0: [143 109 126 152 113 153 119 117 131 100 149 146 133 148  96 160  95 161
 122  96  94 147 159 116]
1: [106 176 132  47  88 159 161  67 120  84 184 174 144 167 134 177 104 176
 107  66 180 150 171 107]
2: [118 126 127 142 153 132 138 104 122 112 146 122 136 140 137 141 178 124
 122 119 151 170 136 101]
3: [122 142 104 113  99 148 141 102 115 106 155 159 172 154 191 184 166 154
 178  98 138 127 179 249]
4: [163 143 155 112  99 177 147 108  88 124 151 146 127 230 128 151 123 135
  88  89 117 135 118 168]
5: [124 144 107 112 104 143 122 123 122 120 167 184 114 122  36 128 107 132
 100 122 164 130 143 122]
6: [189 212 124 116 130 158 126 104 169 108 138 157 117 132 110 140  98 146
 114 109  95 119 151 182]
7: [ 94  84 103 131 162 121 113 145  72 142 110 125 159 117 125 110 134  98
 144 153 184 125 112 163]
8: [104 129 130 147 142 159  82 155  86 149 100 157 114  83 131 100  96 103
 127 141 215  85 139 135]
9: [130 127 145 118  81 104 133 129 116 122 137 113 137 134  57 148 115 130
 136 125 101 184 129 167]
10: [116 132 180 126 217 147 161 110 148 109 157 133 137 144 142 161 215 146
 116 107 156 197 154 101]
11: [119 129 152 176  85 151 147 126 196 121 138 135 131 109 121 125 122 135
 123 109 184 201 176 112]
12: [143  78 244 176 162  64 106 191 146 196  77 104 162 102 152  55 105  76
 137 189 124  93  97 118]
13: [137 148 105  94 129 156 158  90 118  94 168 164 138 156 204 183 141 167
 108  90 104 106 145  96]
14: [112 113 131 150 125  58 119 153 134 139 110 101 187 107 128 102 158 106
 121 128 129 122  94 117]
15: [114 159 123 139 172 112  80 143 116 147 132 107 109 132  58 102 156 103
 126 155 150 132 107 102]
16: [178 149  97 122 142 142  82 118 139 111 152 142 146 151 180 137 192 140
 105 117 135 140 139 141]
17: [123 155 115 111 171 121 129 146 138 137 109 124 117 116 174 112 132 115
 195 144 135 185 102 139]
18: [133  51 127 158 117  71  87 185 140 180  85  82  85 104 146  84 100  81
  99 181 127 126  92  87]
19: [141 140 118 109  86 149 148 108 123 103 164 143  97 167 135 155 167 155
 113 100 139 128 155 175]
20: [ 82 130 122 178  85 121 117 134 152 150 120 124  88 122 110 119 104 121
 136 135  97 124 121 129]
21: [127 158 156  63 233 127 172  41 101  84 174 149 160 185 144 193 124 188
  91  72 103 112 193 206]
22: [147 110 112 154  98 113 135 165 110 154 108 112 112 107 138  93 136 111
 118 153 100 149 113  98]
23: [185 136 117 118 174 148 152 106 102 106 150 141 130 139 132 183 117 151
 113 105 148 108 140  89]
24: [ 94 199 191 116  93 150 151 110  90 100 146 147 189 160 126 147 106 151
 152 106 148 118 151  82]
25: [128 150 125 123 104 144 112 126 144 111 110 152  69 122 102 123  97 124
 109 125 137 122 126  89]
26: [161 124 102  64  89 154 193  97 162  95 187 128 164 166 150 178 103 150
 210  78  95 192 165 124]
27: [154 152 142 148 109 129 121 149 157 148 117 129 109 112 130 107 190 110
 121 153  94  94 110 151]
28: [115 118 119 136 101 161 117 117 147 128 123 140 103  97 121 125 105 123
  96 133  82 111 131 198]
29: [122 148 106 102 126 168 140  96 214  99 159 150 104 112 128 157 123 155
 142  96 111 113 159 105]
30: [ 86 165  95 158 138 104 140 159 195 137 118 125 125 255 141 114 123 124
 168 134 151 173 128 146]
31: [109 154 130 110 146 148 134  95 131  85 147 165 146 140 143 161 173 140
 136  97 117 182 163 200]
32: [145 113 101 157 118 116  98 156 109 152  83 115 116 144 126  94 144  93
 116 162 138 134 102 129]
33: [117 130 152 140 195 138 132 138  86 132  86 138 118 121 128 127 124 137
 118 127 114 118 133  71]
34: [110 158 143 118 177 144 117 102 143  84 132 162 116 128  99 133 180 124
 135 103 106 205 138 149]
35: [133  15 128 128 115 145 128 125 112 121 126 134 127 126 166 127  95 128
 133 134 103 132 127 148]
36: [105 158 146  78 112 168 177 110 153 104 169 131 150 152 145 151  92 160
 136  95 194 170 171 106]
37: [110  53 118 203  94  49  85 165 106 182  46  50 129 109 131  46 145  68
 127 189 120 112  64 218]
38: [181 103 165 173 103 105 108 167 110 186  56 108 117 104 143  95  56  97
 125 199  87 123 101 203]
39: [145 148 131 115 108 183 137 104 109 102 146 151 129 138 104 144 131 138
 200 106 132 135 146 163]
40: [149 126 134 138 129 135 123 139 141 135 118 152 121 122 131 124 171 127
  99 131 168 103 128 119]
41: [143 118 123 104 139 153 195  94 121 112 160 147 133 148 130 159 165 161
 174  76 128  98 159 110]
42: [120 169  99 130 105 156 153  88 139  78 142 157 130 111 118 150 156 142
 107  98 186 138 165 140]
43: [129 142 114  89 159 155 176  91 140 117 139 107 108 162 140 174 157 150
 172  85 130  85 174  92]
44: [110 170 189 130 132 142 115 123  94 124  76 149  65  97 110 123 103 128
 127 146 178 112 129  93]
45: [123 125 112 122 193  93 115 109 129 161 128 160 115 124 102 128  84 135
 106 118  92 146 134  88]
46: [144 143 221 119  72 183 138 114 255 113 141 148 121 133 160 143  65 147
 123 110 153 166 147 108]
47: [141 114 121 162 159  48 102 164 203 164 101 115 114  10 103 110  58  78
 204 164 118 130 100 138]
48: [ 88 105 176 160  96 158 166  77 132  88 181 148 255 168  57 190 126 177
 128  61 134 119 171 130]
49: [102 141 123  94 125 134 143 104  75 104 129 129 143 126 143 144 100 141
 120 122  94 102 165 173]
50: [120 100 131 151 165  86  76 168 101 176 100 114 132  86  98  80 154  70
 114 180  92 156  75 134]
51: [138  59 139 177 110 108 139 184  98 171  79 108 119 173 146  98 140 121
 147 161 110 104 105 109]
52: [167 104  95 168 152  71 122 131 122 153 120  85 104 134 131 125 125 115
 177 151 160 107 101 146]
53: [149 127 186 148 139 123 119 141  97 122 114 103 120 118 119 119 177 133
  92 123 154 104  87 168]
54: [ 88 111 121 141  68 134 147 156 130 141 121 125 129 121 143 127 181 130
 141 129 144 143 132 122]
55: [100 104 145 157  93 130 144 105 119  97 155 149 219 147  80 155 115 151
 117  93 128 105 142 113]
56: [120 123 204 143 148 139 152 133 165 131 133 129 255 127  64 136  70 136
 250 120 184 118 160 255]
57: [113 132 151 135 165 137 135 133  86 114 105 139 120 145 118 132 124 144
 123 112 101 130 138  91]

[180 142 148 126 115 150 143 136 117 134 111 125 117  87 127 132 117 140
  98 126 139  84 143 127] 40 25
[156 136 149 124 141 146 136 121 160 117 141 175 124 132 129 142 178 145
  93 111 184  84 146 126] 40 42
[109 152 114 155 117 127 167 147 167 130 124 150 129 218 140 126 134 132
 151 120 155 151 135 122] 30 2
[123 135 117 119 123 147 151 117 119 117 148 142 130 141 154 159 202 152
 112 110 126  89 140 150] 19 40
[108 130 155 126 132 125 143 122  89 119 142 139 127 112 201 142 143 141
 124 114 140 158 140  85] 2 57
[145   0 139 125 103 160 147 119 106 110 144 138 128 134 198 144  97 146
 116 123  92 149 147 153] 35 0
[122  91 149 165 122  48 155 204  70 186  92  79 196 103  21  63 103  78
 139 184 120 209  79 133] 50 14
[136 127 101 100 124 116 123 109 189  95 147 117 143 143 166 146 117 139
 114 104 147 101 134  91] 29 40
[154 168 152  55 144 165 169  16 101  44 202 157 170 202 148 206 115 191
 116  64 150 115 209 101] 1 21
[122  97 136 149 124  71  69 168 105 177 106 145 124 106  83  78 182  75
 123 182  92 143  72 138] 50 32
[123 169 136  72  92 172 145  80 118  93 165 169 134 152 104 161 119 162
 144  83 167 148 159 114] 1 36
[ 97 110 100 122 140 149 182 132 138 120 145 123 150 138 146 151 150 137
 146 109 150 152 150 121] 2 54
[180 167 138 105 107 146 141 108 149 114 148 141 131 121 121 155 108 146
 108 116 115 115 139 131] 6 0
[138 170 101 141 160 135  66 138 130 123 138 140 113 116 201 118 244 123
  75 133 122 161 125 134] 16 2
[186 172 149 157 126 105 116 164 177 163 109 114 115 105 135  92 236  94
 132 164 112  97  95 107] 27 40
[174 128 124 139 129 123 137 155 108 136 106 127 104  85 104  98 130 127
 131 142 112 104 117 113] 22 27
[108 140 136 148 204  94  88 160 109 165 132  84 106 140  29  85 187  84
 115 171 125  97  82 109] 15 50
[104 149 184 102  99 173 121  81 143  94 159 148 121 103  95 130 131 151
 105  83 117 255 136 139] 34 31
[131 126 200 163 132 113 165 119 101  96 155 134 139  99 140 153 142 152
 117 103 142  75 152 197] 53 49
[100 116 144 143 103 104 131 155 130 143 115 100 131 120 146 115 123 113
  98 166  84 126 112 104] 22 20
[115 135 255 170  96 111 116 128 112 136 115 137  73  63 154 100 123 117
 126 136  96 151 114  94] 44 22
[ 85 146 113 190  85 149 133 112 148 121 139 150  53 131  97 140  94 145
 122 111  89 110 146 132] 20 25
[133 104 104 113 168 158 176  73  86  90 218 143 236 176 144 153 211 181
 160  77 114 149 150  89] 41 13
[120 151 147 126 132 144 121 115 164 119 114 147 116 119  73 124 114 124
 162 131 171 113 100  82] 25 44
[114 171  95  57  89 161 174  55  84  69 224 149 165 192 148 217  85 193
  95  56 142  77 185 120] 1 13
[155 127 109 149 101 119 106 151 116 155 101 127 143 113 105 102 250  99
 113 158  93 130 103 134] 27 32
[131 139 120 127 116 139 132 127 163 125 119 202 153 122  61 128  95 123
 119 123 132 150 135 131] 5 25
[102 160 147 174 119 135 125 111 144 109 132 155 120 129 107 133 159 139
 105 107 148 102 137 137] 40 42
[158  86 192 162 155  90 111 173 132 173  92 121 145 108 141  80 103 100
 131 168 135 105 109 150] 12 38
[164 143 114 124 110 113 125 122 119 117 131 152 120 167   0 133  96 134
 118 120 129 124 134 132] 5 9
[114 120 116  87  92 156 164  81  91  96 191 135 160 173 148 184 166 177
 195  90 100 104 179 109] 41 43
[165 119 111 157 137  84 105 158 178 157 103 121 114  44 110 110  66  93
 178 156 124 145 106 139] 47 52
[ 67 156 106 118 121 153 107 100 138 108 125 162 125 110  83 124  99 124
 145 122  72 228 122 111] 34 9
[178 129 144 189  93 104  94 145 153 148  99 125 118   0 111 111 128  97
 199 151 133 127 128 138] 47 22
[110 153 108 113 174 103 102 172 154 171  88 105 115 104 206  92  88  94
 132 166 156 227  90 115] 17 32
[ 90 115 139 158 127 108 103 138 116 138 106 126 120 118 104 116 128 107
 146 144  95 115 116 151] 20 32
[ 99 102 132 140 177 110 117 147 110 146 147  93 131 145  77 113 175 115
 115 152 153  98 122 103] 15 40
[100 152 109 172 121 156  99 185 114 180  83  97 117 102 143  77  75  88
 111 170  67 193  90 104] 22 32
[106 148 108 129  89 140  98 120 122 124 115 150 222 116  98 113 108 145
 104 133 118  96 116 153] 55 49
[107 156  95 138 153 123 103 135 129 125 118 125 133 125 160 123 102 126
 203 133  84 122 126 118] 17 57
[121 139 107 130 153 135 167 138 111 118 117 135  96  99 182 126 128 146
 214 138 141 134 124 177] 17 39
[113 148 120 135 125  79  96 135 154 115 112 114 161 117 116 109 104 107
 169 117  89 109  98 125] 14 20
[128  94 196 167 164  82 104 177 137 181  84 111 145 103 142  70 115  85
 127 172 115  95  99 111] 12 50
[116  93 169 148 121  83 142 185  78 171  99  89 170 107  40  80 106  93
 149 168 148 205  78 117] 50 14
[185 137  90 141  84 129 109 138 129 139 107 138 113 111 113 108 255 103
 133 152  82 142 135 140] 27 22
[112 123 128 144  92  41  90 150 157 128  95  94 172 107 115  90 107  91
 140 122  99 109  70 138] 14 32
[133 160  87 155 111 151 118  97 106 103 147 164 182 131  98 137  81 154
 112  92 104 159 142 118] 0 55
[113 154 147 111 109 135 129 102 120 106 140 158 122 191  88 143 151 148
  97 107 142 133 148 153] 19 4
[124 120 112 130 114 143 170 134 255 123 142 131 134 133 140 143 144 151
 107 154  88 119 145  88] 29 40
[ 93 116 138 139  93 137 147 148 126 131 127 128 129 124 140 131 151 134
 125 114 134 130 136 132] 54 40
[108 127 128 133 131 128 111 142 167 147 105 129 147 110 125 109 212  98
 110 131 115 120 164 184] 27 40
[133 137 108 111  97 137 137 113 128 115 144 137 133 140 169 162 142 147
 117 115 127 102 110  93] 13 40
[118 133 168 151 186 109  92 161 106 163 119  96 129 139  65  89 189  89
 121 167 113  92  99 103] 15 50
[107 136 108  87 100 150 150  98 117 100 155 148  93 148 128 155 158 157
 110 101 143 122 153 175] 19 42
[103 116  93 135 213 122 133 136 167 124 144 129 137 138 145 144 123 143
  71 114  98 145 145  86] 45 2
[124 108 223 169 171 102 120 173  98 137  99  68 119 108 141 106 181 108
  97 134 182  94  54 158] 53 14
[113 129  85 145  99 116  96 147 121 149 112 111  45 125 115  98  99 100
 111 140 255  71 100 122] 8 25
[121 147  90  98 155 158 157  92 119  99 164 150 140 129 126 161 109 160
 118 107 108  94 156 145] 49 23
[131 156  89 163 104 153 146 103 175  87 136 159 116  74 107 138 194 127
  92 102 228 173 150 119] 42 11
[114 116 108  93 118  96 124 105 206  99 161  96 146 137 171 142 115 136
  95 110  94 105 130 101] 29 13
[124 105 106 117 131 138 140 153 126 135 133 122 138 127 198 136 100 134
 155 122 113 114 138 114] 35 57
[ 98 156  93 144 135 135 124 142 125 199 118 136 115 117 127 121 139 125
  91 132 144 109 128 147] 40 32
[135 148 126 128 107 140 103 138 137 124 115 149  43 116  97 112  93 116
  91 134 133 124 114 103] 25 20
[ 76  60 105 132 194 109  94 156  70 152  95 118 175 106 120  93 120  74
 140 173 206 118  94 202] 7 8
[119 138 132  48 134 156 167 119 131 110 144 147 130 136 123 160 129 148
 140 108 117 190 160 109] 36 2
[127 126 132 149 145  92  99 148 177 147 112 117 114  49 107 112  71  99
 187 148 120 125 114 149] 47 20
[107 114 130 135 155 115 170 131 100 133 151 128 172 127 147 142 231 150
  86 120 177 144 145 123] 2 40
[122 125 190 157 126 112 152 131 109 117 135 119 131  95 133 133 156 133
 109 122 161 101 133 170] 53 40
[115  97  97 169 154 111 105 181 175 176  79  95 120 130 143  92 200  92
 135 169 179 182  94 112] 32 22
[106 170 129  91 127 165 158 118 152 114 152 131 144 142 138 146  86 147
 134 108 166 132 157  88] 36 29
[127 145 100  83 123 139 142  82 196  55 175 143 150 167 193 178 133 175
 102  68  93  75 169  90] 13 29
[128 122 153 187 130 138 142 142 214 131 127 132 125 125 136 135 148 126
 126 124 194 156 169  98] 11 40
[118 158 177  41  92 176 155  75 143  79 174 195 140 164 130 175 118 163
 106  83 125 146 170 121] 1 36
